In the rows, 128 means zero.
One turn or mirror swaps these rows in pairs. Which row does each one swap with?
Meves: [132 174 108 119 108 153 110 127 153 135 128 109  99 142 102 156 132 165
 154 122 125 105 102 143 158 164]
Ler: [138 202  78 133  99 102 127 151 158 135 138 118  99 126 133 143  97 139
 140 133 151 126 127 159 148 140]
nore: [116 139 122 125 124 131 110 135 148 160 164 133 138 140 124 135 108 172
 131 148 125 118  84 141 151 151]
Zuv: [108 193  98 106 118 111 148 152 170 157 149 121 110 113 142 154 103 168
 107 109 134 123 124 132 127 148]
Ris: [109 207 149 136 102 114 136 158 160 170 132 108 123 142 150 137 141 153
 134 133 136 131 108 133 157 173]
Gisa: [132 199 135 132 120 144 170 149 163 142 105 112 130 102 132 140 134 154
 148  96 136 128 111 141 147 153]
zeri: [ 99 171 120 114 111 138 132 161 151 169 157 123 151 137 106 151  95 152
 104 144 141 124 106 143 166 146]
dom: [150 162 122 121 107 138 117 140 193 148 128 112 137 107 121 166  91 149
 106 102 140 132 130 142 158 136]
fudop: [155 153 138 144 108 143 112 165 161 125 119 126 125 137 125 129 128 149
 102 126 136 136 145 147 144 160]
vobit: [106 168 108 158 128  93 138 168 177 142 144 135 125 121 108 139  91 163
 143  97 148 134 122 138 129 151]
zov: [124 165 103 135  93 147 112 158 154 185 121 116 121 146 114 155 111 160
 152  98 146 104 116 160 135 161]
Zura: [131 172  93 144 105 111 112 166 144 148 160  92  90 150 139 127  88 144
 131 112 139 136 113 119 147 150]
bubit: [124 139 126 128 131 122 140 151 160 173 122  86 123 136 141 134 115 128
 146 118  97 126 100 137 142 148]
fazek: [114 174 125 125 120 130 127 159 178 158 145 143 108 120 144 157 100 137
 123 140 144 123 133 179 153 131]
Tezel: [101 153 110 137  98 132 136 160 147 155 126  88 148 140 120 148 119 145
 101 129 144 148  99 144 134 170]
zasat: [128 139 152 149 126 119 104 175 169 167 120 110 125 126 147 141  94 151
 135 111 123 140 103 151 156 163]
kag: [108 145 147 138  96 115 130 130 155 128 138 108 104 142 146 154  82 130
 126 102 133 120 119 141 154 141]
suz: [118 152 113 116 113 117 152 144 158 137 127 101  98 101  99 139 106 161
 134 118 144 138 130 129 154 180]
mitu: [111 150 114 158 125 145 112 148 180 150 112 135 123 147 134 166  99 147
 118 113 150 126 126 126 136 114]
nibe: [158 180  96 110 124 149 144 132 170 152 143 131 144 142 116 157 101 163
 126 120 137 134 118 150 173 154]
Kigu: [120 181 120 139  97 127 124 150 147 129 123 170 128 126 135 160  95 156
 159 132 143 103 103 135 142 136]
pabo: [112 178 104 137  87 117 143 137 162 178 168 103 122 132 135 136 116 165
  98 124 126 120 128 139 152 152]
fes: [134 181 140 139 113 118 140 154 164 148 128 141 136 129 109 143 131 173
 117 131 122 121 106 125 150 193]
kavob: [124 186 129 133 103 115 120 156 160 118 137 126 117 143 114 137 139 154
 177 134 141 129 137 142 160 123]
Koti: [129 190 103 147  68 120 127 133 161 147 136  93 125 154 109 118 119 153
 153 110 132 124 105 142 160 137]
Bogi: [ 88 138 112 133 108 132 131 145 159 156 135 128 110 129 108 132  89 135
 137 100 127 135 105 146 162 176]
zos: [116 176 124 173 118 148 111 151 159 131 120 102 102 140 131 108 132 176
 141 127 155 128 107 157 145 138]
dizop: [131 199 106 135 102 130 148 164 152 135 133 118 130 119 134 147 149 163
 154 150 145  93  98 152 146 154]
rut: [122 184 107 149  92 128 139 164 167 152 135 111 100 145 147 131 110 134
 131 144  94 136 120 134 152 126]
Zuri: [135 220 143 144 116 126 135 147 161 155 124 131 119 137 131 132 130 148
 127 105 133 118 106 143 161 182]
guguk: [107 164 113 111 124 128 143 146 165 153 140 107 116 137 143 142 143 175
 150  81 146 138 135 139 129 135]
tuse: [157 174  99 161 125 120 128 142 137 132 144 134 144 137 126 143 122 181
 149 136 131 116  93 148 166 145]
teda: [133 160  93 144 112 118  97 151 144 137 134 104 135  99 146 153 119 168
 147 113 131 153 116 165 141 127]
Fus: [146 148  89 142 108 150 112 138 175 129 134 121 123 129 158 119 117 169
 120 104 162 136 118 144 152 132]
Kodol: [127 152 101 144  98 134 190 157 172 157 118 121 134 132 137 134 114 157
 141  94 136 124  98 146 147 148]
tibid: [126 162 122 150 118 117 109 157 164 158 118 100 131  99 113 133 100 156
 124  98 148 132 141 107 165 135]
selal: [145 172 106 133 113 131 133 121 157 141 124  91 120 140 114 103  78 149
 148 119 140 109 103 123 141 141]
vuzeg: [113 126 140 133 100  86 119 151 170 137 136 121 126 139 131 139 104 146
 103 130 139 122 102 140 156 142]
Sab: [133 145 100 148 123 112 130 167 149 134 142 102 139 132 121 104 123 171
 146  87 142 138 108 161 137 152]
suzuk: [123 149 135 140 134 134 109 140 164 173 131 111 113 122 145 123  96 130
 139 101 109 140 106 146 170 157]
mivok: [ 86 174 112 129 124 129 116 181 152 148 141  91 149 150 124 125 117 133
 123 131 140 121 103 129 165 168]
ruk: [118 176 129 127 127 152 167 154 158 132 118 114 117 137 151 140 130 150
 139  94 163 110 119 120 154 121]
dogil: [131 167 141 113  84 121 145 176 165 129 130 106 134 104 139 138 102 175
 144 129 109 133  95 144 137 147]
laba: [120 184 122 136 119 136 126 159 205 149 152  98 137  91 121 128 115 152
 154 124 148 121 117 121 162 146]
silap: [147 192 130 128 147 125 137 154 152 142 126  93 136 130 128 153 122 154
 133 143 136 101  82 145 127 139]
sefa: [110 115  99 140 126 145 106 153 164 152 135 111 123 109 135 147  99 150
 127 138 140 108 100 143 145 149]
tugit: [148 159 124 149 114 125 117 115 136 146 107  98 112 114 111 138 130 142
 150 120 146 131 113 126 163 125]
Kun: [131 167 116 129 101 126 137 140 187 140 136 152 116 148 121 164 111 136
 124 113 138 108  87 134 181 135]
Gova: [138 182 126 145 105 102 143 152 148 147 110  96 124 136 141 164 148 180
 125 131 126 141 100 144 154 126]
vuz: [144 169 140 134 124 120 131 174 148 122 132 127 129 107 130 121 103 155
 156 130 154 118 101 112 135 174]
kelam: [138 175 141 127 115 145 128 174 140 139 115  78 136 126 120 124 106 177
 146 119 129 110  89 142 143 124]
moviv: [101 151  95 135 144 116 148 150 160 138 144 130 148 143 147 148  91 155
 147 127 137 136  95 140 155 116]
bodi: [122 184 109 120  84 118 138 177 169 160 133 122 124 159 127 145 128 155
 146  84 133 108 120 138 180 137]
Buson: [165 157 125 148 114 115 128 175 170 133 137  81 124 120 123 131 110 172
 122  95 127 114 117 165 144 150]
pip: [119 177 121 114 132 116 127 138 126 113 116 120 123 141 123 146 116 185
 141 124 162 118 120 134 130 150]
lav: [127 183 106 146 120 140 125 177 186 172 130 100  96 133 149 136 121 153
 158 127 138 128 102 146 158 110]
Suvab: [130 166 132 137 107 130  96 166 167 160 134 142 113 127 113 125 120 158
 124 132 181 118 135 147 151 157]
bazim: [137 161 115 157 123 139 141 129 180 156 135 128 156 106 122 138 101 123
 138 131 138 101 101 139 149 130]
tuvo: [ 95 187 111 148 122 142 123 171 134 153 114 138 134 170 134 141 109 144
 128 118 148 148 102 139 155 137]
Vuna: [100 188 103 128  88 110 115 152 177 119 148 125 130 136 151 140 120 147
 113 112 157 106 100 142 130 148]
napev: [126 155 110 109 139 126 119 125 154 136 143 102 114 137 150 149 101 135
 117 134 142  88 109 127 143 137]
piz: [174 180 119 133 109 131 135 168 154 147 154 130 139 127 160 137 121 164
 118 101 158 138 131 131 150 144]
Zod: [133 177 138 122 113 140 118 182 137 160 113 125 146 106 149 146  99 182
 144 118 115 115 112 136 145 142]
takiv: [116 178 151 107 131 131 112 171 151 119 120 128 121 115 143 123  99 150
 149 125 138 143 123 129 156 127]
Tevip: [113 156  93 122 125 150 142 162 140 175 139 115 123 152 154 164 119 142
 142 123 136 141  95 127 149 161]
radig: [107 153 104 134 140 151 112 141 152 120 126  95 131 136 137 154 134 131
 152 128 157 136 110 131 161 135]
lino: [135 188 139 172 105 128 151 136 147 124 133 113 134 133 136 165 129 166
 133 108 138 151 117 145 175 146]
Nog: [108 152 110 151 119 119 130 162 132 141 140 142 106 125 100 149  85 154
 152 119 145 139 125 135 175 149]

pip is swapped with moviv
vuzeg is swapped with Gova
Zuri is swapped with suzuk
Suvab is swapped with lav
fes is swapped with bubit
Sab is swapped with Zuv
sefa is swapped with dizop
Gisa is swapped with Bogi
teda is swapped with Vuna
zeri is swapped with kelam

One turn or mirror swaps these rows in pairs. Which row does each one swap with?
Dig: [134 126 124 105 144 182 134 133 133 130 129  94 125 148 125 115 122 115
 139 123 129 125 115 104 131 104 113 138 118 127]
Puv: [108 129 127 132 113 123 129 131 128 142 128 106 123 134 137 124 131 117
 136 126 127 131 146 179 136 106 121 130  79 125]
Rolop: [123 112  98 142 154 121 147 127 123 116 104 139 127 108 135 121 114 106
 114 122 153 128  93 142 133 122 119 158 132 118]
mobe: [159 126 120 136 160 140  71 125 131 147 129 139 124 114 124 138 136 129
 113 122 145 124 125 149 131 121 116 128 131 127]
famu: [105 122 125 124  93 125  89 133 111 131 135 130 118 116 126  83 123 127
 119 125 142 120 140 105 125 135 115 136 116 135]
buka: [109 144 144 133 127 161 121 139 152 139 109 116 123 129 161 108 130 121
  96 113 142 136 137 126 125 109 133 111 133 136]
lokem: [106 129 124 139 176 129 105 137 128 129 127  88 131 122 119 154 137 126
 116 118 130 124 133 150 129 116 117 129 137 127]
paze: [144 127 122 121  90 138  89 115 132 134 128 172 126 146 122 112 139 122
 120 122 112 128 125 114 125 125 119 132 107 129]
voto: [119 129 122 147 116 129  93 147 128 115 128 151 124 126 119 109 128 107
 108 126 136 104  84 103 124 117 120 128 111 126]
zapo: [127 130 123 134 144 103 112 136 139 147 122 180 123 130 129  83 128 133
 118 120 138 120 111 123 130 137 121 125 120 128]
norif: [153 127 125 116 167  86 139 148 126 125 131 162 122 124 135 137 122 137
 120 120 121 134 119 113 133 102 124 127 123 130]
Gol: [114 103 136 153 111 117 138 112 110 151 140 131 110 126 127 148 142 105
  99 146 150 116 129 122 120 111 121 154 118 103]
Debab: [135 122 126 110 138 197 122 127 117 141 127 113 123 128 135 156 130 127
 131 119 146 122 119 137 122 123 120 128 137 124]
danuf: [113 121 105 135 155 126 145 115 119 152 125 109 114 101 138 112 124 121
 111 150 140 109 136 115 122 111 134 150 106 100]
fuf: [147 119 118 152 171  82 124 139 137 138 136 110 119 109 135 113 134 143
 109 133 128 117 113 134 130 121 121 130 123 127]
Kap: [130 123 128 124 144 125 113 124 136 148 128  91 125 132 129 174 153 138
 109 135 161 134 127 100 130 127 127 126 112 128]
vip: [119 116 121 116 120 166  91 141 127 159 129 112 123 135 139 157 153 132
 147 122 119 126 111 141 130 117 112 131 141 128]
Bab: [104 135 145  96 109 132 112 122 147 145 117 132 109 148 146 118 120 140
 127 118 113 128 159 119 128 109 140 129 126 129]
dafot: [136 111  98 129 130  85 131 122 133 144 125 144 117 128 110 146 142 131
 146 127 116 133 100 126 146 127  94 131 103 118]
defe: [ 99 135 129 118 102 157 128 120 129 140 124 124 139 110 126 138 136 117
 103 112 138 119  95 118 163 127 143 131 139 119]
dala: [105 127 104 104 141 141 149 131 136 126 126 122 130  94 151 130 120 128
 110 143 165 130 117 125 108 125 147 134 117 135]
vuzep: [ 82 127 134 126 105 122 118 113 111 141 142 138 113 132 156 148 142 129
  98 134 138 110 113 119 113 117 127 150 108 122]
lok: [175 123 121 116 112 142 110 139 123 115 129  92 123 129 131 153 135 122
 154 124 124 138 136 131 128 108 124 130 137 120]
beval: [126 135 123 150 140 138 132 111 119 123 120 126 129 121 127  85 153 123
 107 133 118 126 100 156 120 132 123 123 157 123]
pom: [110 107 110 140 137 107 156 118 112 146 120 125 131 101 134 150 135 137
 130 127 148 142 133 138 102 127 121 161 103 137]
rano: [134 103 103 128 148 111 131 140 103 111 138 157 120 140 149 126 134 150
 137 135 131 110 135 135 104 131 105 148 107 128]
lasug: [117 116 105 127 146 139 110 132 152 118 107 130 125 123 141 107 125 121
 123 134 127 104 123 126 179 110 134 126 136 115]
Loma: [121 136 115 115 141 138  91 140 120 125 129  74 128 119 131 120 115 141
 115 127 134 146 148 121 136 123 117 128 136 132]
pilir: [154 129 127 114 123 146 153 118 127 118 131 183 124 106 132 120 135 129
 108 120 123 129 134 151 135 124 115 127 114 126]
mov: [135 135 121 139 159  98 147 115 128 142 134 143 113 113 130 175 121 121
 113 110 131 120 115 105 123 121 120 132 129 113]
mupe: [121 128 120 140 100 136 144 138 124 133 129 152 114 106 130 116 129 123
 143 122 134 113 164  84 130 135 125 132 104 126]
Lukuf: [157 145 115 133 123 116 135 134 122 133 129 149 116 150 111 140 176 144
 132 125 122 139 130 113 122 120  90 125 104 127]
Fim: [114  85 106 134 133 111 126 105 143 145 119 118 127 126 131 141 128 137
 135 127 129 120 117 133 166 101 110 146 119 103]
Gisig: [104 127 117 128  84  88 142 131 136 114 131 157 117 131 133 109 129 150
 123 130 135 128 137 141 119 119 118 133 119 123]
bul: [124 134 127 122 105 137 129 127 125 129 126 116 131 151 124  70 106 126
 117 127 134 137 125 145 116 130 111 131 100 133]
kaze: [152 130 130 144 120 128 119 158 123 126 127 164 130 144 121 112 126 126
 119 130 150 134 144 137 110 128 159 131 138 145]
Vula: [122 141 122 148 128 131 123 114 131 142 129  87  94  93 139 135 143  99
 118 129 132 124 130 114 124 105  97 137 115 108]
voguz: [119 124 121 140 104 111 149 122 124 108 129  74 128 133 129  93 130 131
 136 117 130 128 141 118 133 124 119 130 118 125]
Nasog: [176 126 124 115 116  85 140 119 126 147 126 129 124 133 138 127 121 117
 148 125 115 134 117 106 129 126 113 132 135 130]
nin: [129 160 109 129 154 129 130 146 119 131 120 118 121 149 161 125 128 148
 131 117 115 136 132 124 102 122 113 131 112 163]
guvep: [143 133 122 142  81 143 148 129 121 121 135  90 125 139 127 103 148 130
 148 125 128 122 114 133 125 141 118 133 113 132]
rak: [ 91 130 109 125 116 141 101 129 153 132 124 118 109 136 154 142 118 131
 114 136 133 111 124  94 122 118 137 124 104 138]
kope: [124 157 118 134 120 135 124 126 132 141 115 103  82  97 129 135 162 139
 117 120 148 147 140 124 145 111 130 147 126 118]
tatos: [133 134 132 118  83 141 118 126 137 121 131 167 120 125 128 144 134 151
 142 117 136 118 114 101 125 121 119 128 151 127]
ruv: [125 125 121 106 140 116 118 121 120 144 147 136  87 143 123 120 141 149
 117 147 165 125 122 119 113 145 136 141 105 138]
vav: [162 130 120 130 117  85 145 138 125 144 128 134 127 134 129 135 127 146
  96 122 120 146  89 121 130 124 122 133 122 126]
zamum: [ 91 131 120  99 128  96 162 131 132 141 129 137 120 139 124 164 112 122
 126 120 127 116 126 114 135 113 120 130 134 126]
Gide: [ 78 138 122 130 120 137 162 152 136 129 126 139 119 106 136 155 143 117
 144 115 144 114 135 127 130 127 116 134 105 124]
Givi: [121 110 125 154 127 109 104 132 111 109 129 135 116 146 142 141 128 153
 148 118 120 127 122 128 111 150 101 144 105 136]
veno: [122 106 122 133 105 136 136 125 132 165 121 145 141 133 132 146 119  95
 106 145 131 123 122 116 112 107 140 117 116 103]
Temub: [161 113 116 134 149 115 139 135 114 140 148 127 125 118  87 121 152 124
 131 129 164 132 114 127 112 129 106 131 119 141]
Kosol: [108 136 121 127 114 136 120 130 151 131 114 146 120 162 145 136 108 106
 118 127 108 115 112 122 147 109 132 114 140 108]
zet: [144 130 128 101 113 145 159 139 129 140 126 114 110 107 141 101 127 140
 117 120 123 118 150 161 127 134 116 133 144 134]
dirus: [146 127 124 124 133 168 129 134 138 108 125 143 120 143 140 144 153 139
  94 118 121 141 118 102 133  96 108 128 135 123]
kel: [123 123 104 127 153 106 123 122  94 139 137 108 105 125 121 143 124 130
 139 128 107 117 113 126 126 121  98 147  87 117]
podur: [147 149 103 133 147 109 112 141 112 124 128 145 113 161 120 122 124 114
 130 133 110 131 110 153 150 120 106 124 118 124]
Rim: [154 157 136 134 140 147 140 126 131 149 115 105 116 129 126 112 141 121
 138  99 134 163 127 141 135 101 116 136 134 141]
Dip: [ 87 136 119 138 160 157 130 148 126 159 125 143 121 117 121 129 120 139
  93 117 123 121 136 118 130 106 126 134 123 132]
Vubi: [138 118 106 134 129 129 118 139 133 116 114 119 166 102 113 119 124 140
 154 115 114 121 105 118 150 132 132 118 124 122]
kesi: [186 127 128 130 108 146 160 135 127 131 125 141 128 128 129 111 110 117
 134 123 136 129 132 121 137 106 119 126 128 127]
sikin: [134 130 131 129  99 141 126 126 133 125 126  67 124 118 140 148 159 121
 126 123 130 147 140 124 130 134 123 128 116 129]
rifor: [133 110 111 128 122 117 132 115 140 148 131 118 127 134 106 118 133 105
 136 121 128 115 104 143 175 101 112 126 129 101]
Depot: [104 131 117 116 136 127 144 133 137 142 125 139 131 173 128 129 147 133
 126 112 123 149 141 159 133 104 111 133 146 133]
Zuzi: [133  95 143 118 101 117 134 129 115 136 119 151 163 108 115 142 143 125
 121 126 134 128 127 140 112 138 130 117 132 118]
mada: [133 162 148 119 141 154 121 134 115 137 137 103 102 102 119 124 147 115
 110 123 148 145 136 131 102 113 135 125 119 124]
gebem: [152 139 125 124 142 107 123 155 110 124 137 130 134 148 107 119 139 132
 150 108 121 136 132 153 125 130 103 128 133 158]
Zab: [163 128 123 136 115 155 160 143 137 140 131 136 132  98 125 161 154 130
 135 119 121 116 123 146 132 131 121 128 138 131]
miped: [115 121 124 122 141 120 141 140 156 136 142 124 117 126 153 109 105 139
 127 107 157 137 130 143 157 117 107 146 142 151]
Naze: [106 123 147 106  92 137 118 132 150 144 127 136 130 133 156 132 124 136
 116 136 128 131 138 124 121 129 156 113 129 138]
gan: [132 133 137 129  90 129 118 131 106 107 138 130 130 102 100 127 159 102
 109 122 145 119 138 122 117 129 118 132 141 119]
zat: [117 118 123 152 142 130 110 143 120 113 144 114 132 117 106 117 143 140
 108 118 159 108 115 127 138 157 120 120 140 145]
Zar: [ 88 127 126 125 169 116 100 128 127 135 127 120 126 113 129 127 131 137
 163 122 136 114 101 126 127 128 115 134 133 128]
vun: [150  90 124 127 148 112 114 118 123 110 132 132 106 146 125 101 130 131
 131 154 129 103 140 133 128 116 116 134 102 118]
lusuf: [138 129 125 126  96 137 167 137 128 141 131 136 118 126 121 136 133 142
 150 125 129 120 132  80 129 123 118 136 153 127]
Sus: [ 93 132 118 148 112 136 111 133 133 122 125 182 123 112 121 117 137 121
 120 122 130 126 103 110 132 123 112 133 102 123]
Sofis: [141 128 166 131 117 133 111 143 122 115 140 125 140 146 149 123 140 122
 136 109 115 131 129 162 120 112  98 120 131 140]
dugu: [133 126 127 128 166 136 166 124 139 130 128 103 121 138 137 157 158 131
 118 120 122 134 156 127 132 108 122 132 132 128]
bik: [152 147 128 118 106 123 136 135 106 148 142 117 113 103 132 132 165 115
 125 115 145 137 149 121  95 106 118 130 137 143]

Loma is swapped with podur
vuzep is swapped with tatos
Temub is swapped with dugu
Sofis is swapped with Zar
dirus is swapped with ruv
danuf is swapped with kesi
Rim is swapped with fuf
Lukuf is swapped with Kap
voguz is swapped with rifor
veno is swapped with mupe
norif is swapped with mada
Zab is swapped with pom
gebem is swapped with lokem

